| +3.50 | +1.48 | +2.42 | +1.67 |
| -1.89 | -6.08 | +7.17 | -1.59 |
| -1.94 | +1.16 | +6.69 | -0.59 |
| +6.03 | -2.40 | +4.34 | +2.08 |
->
| +3.50 | +1.48 |
| -1.89 | -6.08 |
| -1.94 | +1.16 |

| +4.61 | +0.69 | +0.59 |
| +0.37 | +1.70 | +6.22 |
| +4.00 | +1.06 | -2.30 |
| -1.05 | -0.30 | +4.47 |
->
| +4.61 | +0.69 |
| +0.37 | +1.70 |
| +4.00 | +1.06 |

| -1.72 | -0.16 | -3.00 | -4.62 | +4.95 |
| -5.55 | +0.43 | -3.28 | -6.34 | +0.38 |
| -1.74 | +2.05 | -2.00 | -6.46 | +1.67 |
| -3.38 | -2.92 | -4.50 | -2.85 | +7.55 |
| -0.84 | -0.25 | -2.96 | -4.20 | +5.94 |
->
| -1.72 | -0.16 |
| -5.55 | +0.43 |
| -1.74 | +2.05 |

| -0.02 | +0.22 | +1.99 |
| +2.80 | -6.69 | -0.27 |
| -2.83 | -0.97 | -0.65 |
| +0.93 | -4.05 | +1.65 |
| +1.05 | +7.40 | +5.59 |
->
| -0.02 | +0.22 |
| +2.80 | -6.69 |
| -2.83 | -0.97 |

| -4.75 | -1.52 | +1.48 |
| -0.88 | +2.63 | -3.39 |
| -0.95 | -3.41 | +1.99 |
| -2.43 | -0.11 | -0.64 |
| -3.25 | -0.73 | +5.83 |
->
| -4.75 | -1.52 |
| -0.88 | +2.63 |
| -0.95 | -3.41 |

| -0.96 | +4.67 | -4.11 |
| -0.13 | +5.89 | -2.22 |
| -0.70 | +5.02 | -3.72 |
| -0.69 | +6.01 | +1.72 |
->
| -0.96 | +4.67 |
| -0.13 | +5.89 |
| -0.70 | +5.02 |
